The same turns and mirrors carry the whole set onto itself, and each row onto the other rows of its family. Which rows share a family with each named row? Give them in list order.
These 32 rows form 4 families of 8 rows each.
q_843: [ -9  36  -8  13 -42  42 -10  -5  11 -14   2   7  -7  -9  -4  -8 -21   8
 -21  33  -6   3]
q_182: [-13  11  -8 -10  -8  16  -4 -25 -43  15  34 -37  -8  23 -45 -11 -13  26
  30  -8  34  -7]
q_521: [-18  46  25  -8 -39  18 -10 -23 -19 -18  -8  -2 -19   5  -2   0 -21  24
 -16  34 -15 -18]
q_890: [-25  21 -11  -5  -7  27 -13 -11 -30  24  36 -31   7   9 -41 -11 -28  19
  32 -15  30   0]
q_860: [-21  20  27 -16 -14  21   0 -15 -51   5  15  -9  14  18 -42 -16  -1 -18
  -6 -30  52 -12]
q_520: [ -4  15  -7  -9   3   8   0  -4 -64   4  54 -26  19   0 -34 -23  -2  -8
  -5   8  44   1]
q_469: [-13  30 -20 -15  -4  17  -5 -20 -53  23  36 -29  -2  -1 -26 -15  -8   2
  18 -19  56  -1]
q_856: [  7  63   9  -6 -40  20  -1   9 -34 -11  17  17 -29  13  15 -29  -5   2
 -31  30  17 -19]
q_36: [-20  22   1 -23 -12  13  -4 -17 -63   9  36 -17  30   2 -36  -9   9 -11
   1 -23  37  -2]
q_358: [ -9  47 -28  -5 -36  12  14   2 -14 -27   1  11 -12   2  22  -1 -16  38
  -5  15  15 -14]
q_393: [ 14  53  -5  14 -29   9  11  -5 -14 -19  22  17 -26   4  11 -27  -3  15
 -14  33  -8  -2]
q_740: [-14  13  18  -8 -28  15  -4 -10 -36  22  34 -15  -9  24 -43 -15  -3   5
   3 -37  59 -16]
q_924: [-20  32  -8  -1 -47  27 -14   8  -8 -14  18   5   6 -18   5   6 -20  12
 -44  38  11  -4]
q_247: [ 11  58  10   2 -44  24  -4 -22 -11 -21  26  -3 -22  24   0  -1 -19  18
 -14  33 -13  -3]
q_329: [  4  46   9  16 -39  23 -11 -16  -5 -10  12  -3 -25  -2  -2 -22 -17  11
 -16  39 -22  -8]
q_657: [ -5  54   3 -15 -48  17 -12 -28 -33 -11  -3  -4  -6  10  -6  -4 -18   8
 -17  37 -23 -19]
q_654: [ -9  11   6   7 -17  17   5   4 -21  14  41   4   0  34 -49  -6 -27  -4
   0 -15  62   9]
q_897: [-23  -1  27  -7  -7   3   3 -32 -34  13  13  -6   0  16 -49  -7   5  -8
 -11 -15  49  -9]
q_188: [ -4  20   6 -10 -23   9  -4 -30 -42  27  36 -10 -18  27 -49  -2 -12   1
   8 -13  60   5]
q_954: [-14  18 -24   1 -63  21 -19   1  -7  -6  16   0  -1  -4  -4   9  -2  17
 -37  32   0  -5]
q_453: [-15  11  26   1   8  -3  20 -13 -45 -14  12   0  12  26 -42 -21  -1  -7
   8 -16  35  -4]
q_987: [ -4  25  16   8 -47  27  -8 -12  11 -24  16   5  -1   3  -6   5  -7  22
 -32  32  -9  -7]
q_532: [-16  35 -21  -2 -41  24   7  12  -5 -14  -5  15 -23   9  18 -14   4  36
 -12   7  19 -22]
q_166: [  7  53  10   6 -46   6  -4   7 -31 -19  31   8 -41  12  13 -13 -11  17
 -29  35  16  -6]
q_88: [ 17  66  -7   0 -32  31   5   6 -19 -29  29   3 -14   1  23 -22 -13  20
 -10  25  11  -5]
q_650: [-10  36  -7   6 -27  33   7   9   7 -33  10   4   4 -11  22 -13  -2  24
 -24  17   7 -15]
q_25: [ -2  44 -24  11 -30  28  14   2   3 -23   7  25  -8   2  11 -12  -8  15
 -17  26   5   6]
q_801: [-16  16 -11 -13 -24   6  -6 -17 -47  24  50 -25   7  12 -36  -7   5  13
  12 -32  41  -9]
q_69: [-22   7   6 -13   4  11  -3 -13 -50  12  21 -18  19 -20 -31 -22  10  -8
  -3 -13  52  -8]
q_894: [-19  15  13   0   5   7 -14  -1 -57   6  49 -29  16 -10 -36 -28   2  -9
   2   2  22   4]
q_760: [-22  10  16 -17  15  19  20 -16 -42  -5   5  -5  21  17 -40 -20  -9   0
   5  -8  48 -15]
q_278: [-18  -1  20  -1 -14  28  -5  -2 -26  18  41 -11  -7  27 -52 -13 -14   1
 -12  -1  62  -1]

Same family as q_897: q_469, q_247, q_188, q_987, q_88, q_650, q_69
Same family as q_954: q_890, q_856, q_657, q_654, q_453, q_532, q_894
Same family as q_25: q_843, q_860, q_36, q_393, q_740, q_329, q_801

The same turns and mirrors carry the whole set onto itself, and each row onto the other rows of its family. Which rows share a family with each named row? Give them in list order.
These 15 rows form 3 families of 5 rows each.
q_979: [  3 -17  15 -22 -15   5  20  29  -9]
q_97: [-20 -18  10  27   5  14 -32   0  -8]
q_640: [  1 -22   1 -19  -8  -2  21  37  15]
q_682: [ 10  11 -24 -34  11  -5   2  12  25]
q_648: [-13 -17  24   3 -11  13 -15   8 -28]
q_561: [  5   3 -15   1  22   0  18  22  38]
q_656: [-13 -35  15  -4 -18   8 -10  24 -12]
q_412: [-13 -15   1 -22 -17   7 -35   4 -20]
q_456: [  0  20 -24  -4  26   3 -23  -8  21]
q_708: [-11   5  11  29  18  15 -21 -12 -10]
q_967: [ 11   9  -4 -15  13   1  31  23  20]
q_50: [ 3 21 -5 20 33  7  6  0 21]
q_139: [-14   4  -9   2   9   8 -45 -14  -6]
q_437: [  0 -10  -8 -47 -15  -1  -5  21   2]
q_236: [ -8   5 -10  31  31   8 -16  -2  24]

Same family as q_708: q_979, q_648, q_967, q_50
Same family as q_456: q_682, q_412, q_139, q_437

The same turns and mirrors carry the whole set onto itself, and each row onto the other rows of its family. Which rows share a family with each named row? Give them in list order.
These 20 rows form 4 families of 5 rows each.
q_554: [  7 -26 -34 -20  19  21 -22  -1 -15 -15   7  -6 -24]
q_672: [ 21 -48 -63 -21  19  24 -62 -26  -5 -20  -4 -17 -15]
q_98: [ -5 -36 -12 -26 -34   5 -54 -26  34 -37 -58   6 -17]
q_439: [ -1 -11 -39  -8  23  27 -22  -8   0  -9 -10  -3   4]
q_263: [ 14 -44 -16  -7 -44  35 -59 -44  -4 -29 -15  -6  13]
q_482: [ 26 -65 -40 -24 -17  23 -78 -43   0 -28 -16 -14 -11]
q_980: [  3 -29   2 -30  21   1 -15  -3   1 -17 -29   1 -23]
q_292: [  2 -43 -35 -14 -54  22 -70 -31  21 -35 -31  -2 -16]
q_803: [ 22 -66  -7 -37 -13   1 -69 -47  10 -32 -48  -8 -10]
q_545: [ 10 -49  23 -34 -20  -1 -34 -25  -1 -31 -38   1 -18]
q_137: [-14 -13 -32 -28   2   0 -38  -5  38 -24 -54   6 -24]
q_43: [  6 -37  16 -22 -30  10 -39 -39  10 -30 -49   1  10]
q_470: [  6 -29 -47  -2 -15  41 -47 -27 -11 -18   6 -14   6]
q_382: [ 16 -57  -4 -23 -44  20 -57 -37 -14 -33  -8  -6 -16]
q_786: [ 15 -46 -36 -11 -16  32 -49 -20 -23 -23  19 -14 -18]
q_271: [ 14 -47  -9 -38  23  -8 -43 -29  18 -25 -56  -3 -16]
q_895: [ 14 -39 -44 -30  47   5 -37 -15  10 -15 -28  -7 -18]
q_341: [ -2 -33 -68  -8 -27  33 -63 -18  14 -29  -8  -7 -15]
q_807: [ -3 -18   0 -19  14   8 -16 -19  15 -18 -45   5   7]
q_377: [ -8 -13 -64 -12   4  21 -42   2  23 -23 -23  -2 -23]

Same family as q_470: q_439, q_263, q_43, q_807
Same family as q_554: q_980, q_545, q_382, q_786
Same family as q_292: q_98, q_137, q_341, q_377

The same turns and mirrors carry the whole set onto itself, and each row onto the other rows of its family. Which rows share a family with each named row? Give them in list order.
These 36 rows form 9 families of 4 rows each.
q_109: [ 41   5  33  19   4  10 -41  17  21   6   4 -10  11  16  -7  40 -35  -5
 -28  12]
q_35: [ 21 -18 -17   6 -30  17 -28  12  20  -6 -37   1  -4   5 -17  34 -12  -8
 -14  81]
q_172: [  4   7  -9  20 -22  50  -5 -13 -16 -23   0 -27 -18 -12 -12  14  15 -20
  21  43]
q_337: [ 41  30  24  29   1  18  -2 -23  -1  14  17 -14 -21  -9 -11  12 -17   5
   5  10]
q_416: [ 49  25   8  18 -20  13 -22 -12  -1 -22  31  -9  -8 -22 -14  44  26  -4
 -23  41]
q_211: [ 18 -18   8  22 -12  18 -34  19  19  -5 -36  -7  -8  34 -12  18 -48  -9
   3  42]
q_925: [ 47  -2  30  16   2  34 -42  15  30  27  17  -6   4 -10 -23  42 -17 -10
 -42  31]
q_564: [  2   3 -20  16 -37  53   2 -10   9 -24  -5 -37 -32  -8 -23  19   5 -14
  16  34]
q_12: [ 22   3 -25  47 -23  43 -13   3  -5 -34  -9 -12 -46   7 -18  27  -4 -17
  16  58]
q_316: [ 25   6 -21  38 -34  62 -14  -9  -1 -34   1 -24 -25  -9 -23  15  11 -17
  19  41]
q_544: [ 24   9   2  38 -22  33 -15 -12 -12 -31 -14 -22 -20  22 -19   4 -22  -7
  30  39]
q_458: [ 17 -21   4  15  -6  18  -7  18  10  27 -25  -7 -21  26  -1  12 -35  -9
   5  30]
q_226: [ 21 -35   2  16 -17  41 -37  26  29  17 -28  -4 -18  15 -25  20 -30 -16
 -11  62]
q_156: [ 34  -7   9  16  -6  27 -52  20  53   8   0   2   5 -17 -13  46 -27  -6
 -43  29]
q_714: [ 25  -9  -5  36 -29  53 -19  -9  -1 -17  -7 -16 -42   1 -33   0  -3 -15
  25  61]
q_198: [ 19 -17 -21  26 -11  38 -26  33  23   1 -34  -4 -12  17 -14  48 -32 -18
 -19  62]
q_251: [ 36  19  11  23   4  24 -63  10  47  17  -3  -1   4  -3 -18  35   0   4
 -37  20]
q_147: [ 15   2  12   2 -10  18 -34   6  57  11   6 -13  -7 -22 -17  48 -25  -1
 -41  17]
q_364: [ 21  21   9  16 -18  31 -13 -12  21 -17  38 -29 -27 -28 -18  38  12  -7
 -15   4]
q_429: [ 10  -4  19   3   6  10 -48   7  42  12  -2   4   1 -22  -4  40 -27  -5
 -36  36]
q_344: [ 21   1   3  30 -12  21   1 -11  -5   2  -6 -11 -44  10  -7  -4 -19  -1
  29  29]
q_330: [ 36   7  23  13   8  17  -8   8  16  40  -1 -11   2   6  -4  28 -32   0
 -19  12]
q_764: [ 39  34   5  39  -6  36 -45  -9  13 -13  25 -16 -21  -8 -18  20  33   1
  -8  10]
q_891: [ 22  18  22  15   0  22 -28  -8   7 -13  43 -13 -14 -29  -3  37  17 -12
 -17  13]
q_231: [ -5 -16 -17   1 -28  39 -18   9  44   4 -37 -21 -12  -3 -22  29 -32 -10
 -10  46]
q_235: [ 47  32  28  34  -4  25 -20 -13 -10 -20  25 -24  -2   5 -15  26  -9  -6
   1   8]
q_129: [ 12 -22 -24  21 -28  50 -34  16  34  -7 -40  -7  -9   3 -22  21 -30 -13
  -3  61]
q_961: [ 41   0  10   3 -12   1 -40  11  31   5   1   6   8 -12 -12  54  -4  -1
 -45  51]
q_896: [ 47  40   3  49  -4  33 -21 -13   4 -27  30 -11 -30 -21 -20  45   1  -5
 -12  31]
q_533: [ 46  19   8  29   7  28 -35  17  31  10   4  -3   4 -11 -16  64 -27  -7
 -47  36]
q_140: [ -7 -14 -13   7 -16  38 -26   3  20   1 -43 -10  -1  -5 -13  17 -28 -14
   4  67]
q_357: [ 52  25  25  35 -10  45 -22 -19   0  -6  37 -20 -20 -22 -31  22   9  -8
  -7  29]
q_643: [ 47  21  11  32 -12  39 -33  -5  17 -20  41 -14 -11 -28 -16  38  14  -9
 -22   9]
q_817: [ 16  -7 -18  22 -13  42 -50  20  37  13 -47  -6  -2  19 -20  19  -9  -5
  -9  48]
q_3: [ 17   9 -24  38 -25  53 -32  -1   4 -18 -19 -19 -27  16 -21   5  25  -9
  20  41]
q_691: [ 29   6 -19  20 -37  29  -9 -11 -11 -32  -9 -14 -20  -4 -20  24  20 -10
  10  70]

Same family as q_226: q_925, q_714, q_357
Same family as q_35: q_416, q_961, q_691
Same family as q_251: q_764, q_817, q_3
Same family as q_564: q_147, q_364, q_231
Same family as q_109: q_211, q_544, q_235
Same family as q_896: q_12, q_198, q_533
Same family as q_429: q_172, q_891, q_140

The same turns and mirrors carry the whole set onto itself, and each row onto the other rows of its family. Which rows share a family with each named row? Give them in list order.
These 32 rows form 4 families of 8 rows each.
q_119: [ -6  13  -3 -17  23   6  11  28 -21   8  28 -11 -14 -25 -37  19 -25  14
 -12 -29 -16 -25  15  29  27 -60  49   2  13 -18]
q_655: [-19  -9 -20 -17  59  -8  34  15  22 -37  53  12  -8   1 -12  54  40  69
  18   1  -7   7 -18   3 -50 -36  65  13  23 -27]
q_570: [ -5  15  10  -7  24   1  17  36 -19  17  37  -1  -9 -34 -30   8 -23  31
  -4 -41 -40 -24   2  36  19 -36  49   2  24 -40]
q_943: [-23 -21 -18 -15  43 -10  41  16  21 -24  34  11  -9   9 -27  51  54  66
   9  17  -8  -7 -11   6 -54 -39  51   2  31 -32]
q_911: [  1  29  -6  -8  16  -2  20  31 -12  11  10  -8 -15 -23 -40  20 -19  10
 -14 -46 -35 -26   2  37  10 -42  51   4  24 -30]
q_355: [ -3  26  -8  -8  13  -4  18  30 -13  10  11  -2 -15 -16 -36  14 -27   5
 -21 -50 -32 -22  -6  37   9 -43  52   8  21 -30]
q_502: [ -2  21  -6 -16  23   5  13  32  -9  11  26 -12 -13 -33 -44  22 -26  10
  -3 -30 -16 -32  12  30  20 -56  49   0   8 -16]
q_525: [-23 -12 -20 -16  56  -8  30  11  16 -38  56  18  -6  12  -7  49  35  69
   7   0  -5  10 -21   0 -46 -36  66  16  22 -30]
q_705: [  2  21   4  -2   9   5  16  32 -13  10  17  -1 -26 -43 -38  23  -5  21
  -9 -44 -31 -32 -15  25  11 -47  36  12  14 -22]
q_837: [ -9  13   8  -6  19   0  12  34 -20  16  37   6 -11 -26 -25   3 -31  30
 -14 -41 -37 -21  -7  32  17 -37  49   3  21 -39]
q_859: [ -9  14  -8 -18  20   7   5  28 -15  10  29  -2 -14 -18 -35  15 -36  10
 -19 -32 -16 -26   6  25  23 -60  50   4   7 -17]
q_47: [ -8  20  -9 -15  20   3  10  32  -4  13  25  -4 -17 -26 -42  17 -37   8
 -12 -34 -13 -32   2  25  16 -57  49   0   5 -16]
q_325: [-23 -25 -28   6  39  -8  28  15  24 -45  43   5 -11  12 -14  41  35  68
   1   9   1   0  -9  -5 -53 -52  65  13  30 -32]
q_917: [  2  27  -5  -8  18  -2  18  27 -20  11  11 -10 -12 -19 -35  19 -20  10
 -19 -44 -37 -19   5  39  16 -43  51   5  26 -31]
q_282: [-20 -14 -23  -3  28 -14  24  20  31 -44  42  10  -3  11 -41  35  33  56
  19   5  -3  13 -29   3 -59 -40  68  -3  29 -13]
q_384: [-22 -20 -28   6  39  -8  32  18  27 -44  41   1 -13   4 -19  44  40  66
   9  10   1  -3  -6  -3 -54 -51  62  12  29 -31]
q_984: [-23 -19 -30   9  38  -9  30  18  35 -43  41   6 -15   5 -22  42  32  63
   8   8   2  -6 -13  -7 -62 -48  63  11  26 -30]
q_886: [-18 -21 -21  -5  32 -11  22  17  14 -47  49   7   1  17 -34  34  40  63
  10  12  -7  21 -19   6 -47 -43  70  -1  35 -17]
q_441: [ -1  11   4  -7   6   6   5  27 -29   7  23   3 -24 -24 -25  14 -11  21
 -29 -44 -32 -25 -13  23  20 -50  35  18  17 -26]
q_91: [-29 -18 -21 -14  38 -12  40  16  34 -23  33  22 -14  10 -31  45  45  56
   8  11  -4 -11 -25   4 -65 -36  49  -1  25 -30]
q_185: [-20  -7 -22 -15  57 -10  32  15  32 -34  52  19 -10   2 -16  50  33  66
  18  -3  -1   4 -27   2 -56 -33  63  12  18 -27]
q_455: [  0  18   0  -4   2   4   8  30 -11  10  19   8 -28 -29 -33  17 -16  16
 -21 -48 -28 -30 -23  21  10 -47  37  14  11 -22]
q_907: [ -7  19   8  -4  17  -2  14  36  -8  18  34   8 -14 -28 -31   1 -35  25
 -10 -45 -34 -27 -11  32  12 -35  48   1  18 -37]
q_197: [-27 -29 -20 -18  40  -8  32  14  15 -26  38  19  -7  21 -19  42  47  66
  -6  17  -9   0 -13   3 -48 -42  50   4  33 -33]
q_233: [  0  25  -9  -9  15  -3  14  27 -18   9  13  -5 -15 -10 -35  14 -25  10
 -25 -44 -34 -17  -1  36  14 -44  51   7  25 -32]
q_848: [-31 -24 -20 -15  34 -11  31  14  27 -24  35  27 -13  25 -24  38  37  60
  -6  14  -2  -3 -26   0 -58 -41  49   3  26 -33]
q_547: [-23 -23 -30   7  34  -9  28  15  29 -44  42   9 -15  12 -16  39  31  63
   2   7   3  -3 -14  -7 -57 -49  64  16  25 -30]
q_280: [-24 -10 -23 -15  54  -8  29  13  26 -37  56  23  -9  12 -10  45  30  66
   7  -4  -1   8 -29   0 -53 -35  64  14  18 -29]
q_616: [  6  14   5  -5  13   7  13  28 -30   8  20  -7 -24 -36 -31  24  -2  25
 -16 -41 -36 -27  -4  26  23 -51  36  13  20 -24]
q_666: [-22 -21 -22  -3  29 -14  19  16  23 -46  47  13  -2  19 -35  29  33  59
   8   9  -3  21 -29   4 -51 -40  69   1  30 -16]
q_584: [ -5  21   8  -4  21  -1  19  38  -9  20  34   1 -12 -37 -34  10 -27  26
   1 -42 -37 -30  -6  35  11 -35  48  -1  19 -36]
q_829: [-18 -18 -20  -4  32 -12  28  21  22 -44  45   3  -1   7 -40  39  42  62
  21   9  -5  14 -19   8 -51 -42  70  -1  33 -15]

Same family as q_185: q_655, q_570, q_525, q_837, q_907, q_280, q_584
Same family as q_119: q_502, q_859, q_47, q_282, q_886, q_666, q_829
Same family as q_441: q_943, q_705, q_91, q_455, q_197, q_848, q_616

